(in the rows, 128 means zero)
First come named moves, each a turn or a mirror, each shown by rows before and after it. For each pair of rows after them, which moves, in which order, take the first row to the second? The first pair is done for you.
P:
[104 116 122 156 118 158 121 142 120 111 119 111 118 101 110 132 152]  ->  [113 137 157 135 116 136 123 143 121 111 136  88 145  95 115 128 134]
[128 114 133 115 144 127 119 123 151 163 128 120 122 123 143  92  84]  ->  [131 105 121 127 151 141 116 130 152 166 121 125 117 124 146  97  92]
[111 114  99 127 122 147 109 115 130 127 128 113 151 124 149 145 121]  ->  [119 124 118 117 120 139 116 117 127 126 138 111 165 126 148 142 116]
[159 122 135 113 128 126 158 163  72 113 123 137 148 129  95 158 118]  ->  [148 106 120 132 140 140 151 156  77 108 110 146 132 130  95 165 137]
U:
[113 125 114 135 120 148  95 125 152 118 120 133 101 121 128 117 131]  ->  [117 112 118 124 134 142  98 115 144 105 111 141  97 128 121 116 122]
[ 52  96 152 125  92 146 125 118 146 153 152  81  90 130 175  98 115]  ->  [ 79  69 154  98 145 153 146  87 122 104 104  87  83 136 135 115 113]
[127  89 141 131 160 142 148 138 110  85  91 135 135 129 147 118 138]  ->  [147 137 149  97 152  99 126 132  98  83 107 166 143 137 141 128 135]
K:
[167 113 144 139 172 170 178 106 117 130 120 113 147 155 126 118 127]  ->  [172 115 145 122 168 144 171  99 129 135 129 132 139 174 128 115 113]
[132  86  88 126 156 129 153 124 129 125 118 152 120 140 129 108 112]  ->  [139 101  79 121 155 128 145 121 124 118 119 165 118 145 121 133 123]
[115 137 112 136 113 109 142 154 147 168 148 138 142 149 158  94 100]  ->  [129 162 113 118 109  91 120 143 136 151 141 170 133 158 134 123 111]
B:
[ 60 121 151  88  99 133 113  81 134 111  96 106  82 115  97 126 135]  ->  [ 83 128 165  60 101 120 125  79 134 119 103  94  99 116  99 124 114]
[120 116  96 168 119 150 160 139 174 144 135 123 138 105 127  97 125]  ->  [106 125 105 168 103 147 149 143 181 147 144 120 130  98 131  98 124]
[103 160 156 114  87 119  99 111 153 128 140 137 108 139 128 134 133]  ->  [127 159 164  93 104  98 109 111 143 131 153 132 124 142 130 135 114]
[130 121 155 102 145 109 147 106 143 115 133 126 126 136 136 124  93]  ->  [140 113 142 105 151 118 143 109 128 122 125 132 127 135 135 130  96]

(2 to 3 moves a pair)
[ 99 161 111 131  97 120  78 128 148 146 144 172 103 131 156 140 143]  ->  [ 91 115 103 165 126 166  98 138 129 117 113 141  93 111 131 152 170]
K then U
[169 158 124 116  95  69  99 138 175 155 163 183 116 154 174 108 113]  ->  [186  93 118  86 175 100 149  97 153  90  98 183  99 168 121 118 106]
U then U then U
[151 129 107 140 184 147 128 127  68  94 120 165 137 122 109 144 147]  ->  [114 182 179 114 121 121  98 129  91  99 152 126 143 110 116 132 149]
B then B then P
[175 105 124 125 155 143 150 141 106 130 111  99 163 108 113 110 109]  ->  [156 124 120 153 126 148 138 160 127 160 136  95 162 106 135  97 117]
U then U then U
[139 165 100 112 137  85  83 126 143 136 130 218  90 163 120 161 147]  ->  [158 191 156  97 115  70 107 159 154 170 177 144 148 144 142 118 112]
U then P then B
[130 119 121 153 128 137 157 147 139 173 150 107 151 130 157 106 107]  ->  [137 111 148 123 135 134 164 134 121 139 138  85 158 126 137 115  94]
U then B then P
[110  92 114 184 148 174 142 138 146 139 100  94 142  99 154 115 138]  ->  [177 176 165  99 135  92 121 128 119 131 136 129 177 119 128 139  99]
U then P then U
[190 106  99 135 182 133 166 145 104 130 122 158 164 136 115 134 112]  ->  [145 109  87 154 158 141 118 130 107 104  96 180 114 137 103 160 154]
B then B then U
[177 123  76 150 157 150 131 143  86 129 116 164 127 117  99 146 145]  ->  [153 139  84 153 139 142 106 139  93 117 111 173 111 118  98 156 164]
B then U
[107  75 114 116 151 173 154  58 140  89  76 156  76 150 132 105 124]  ->  [175  79 139  99 179 165 182  80 103  91  92 129 131 136 114 105  89]
P then B then B
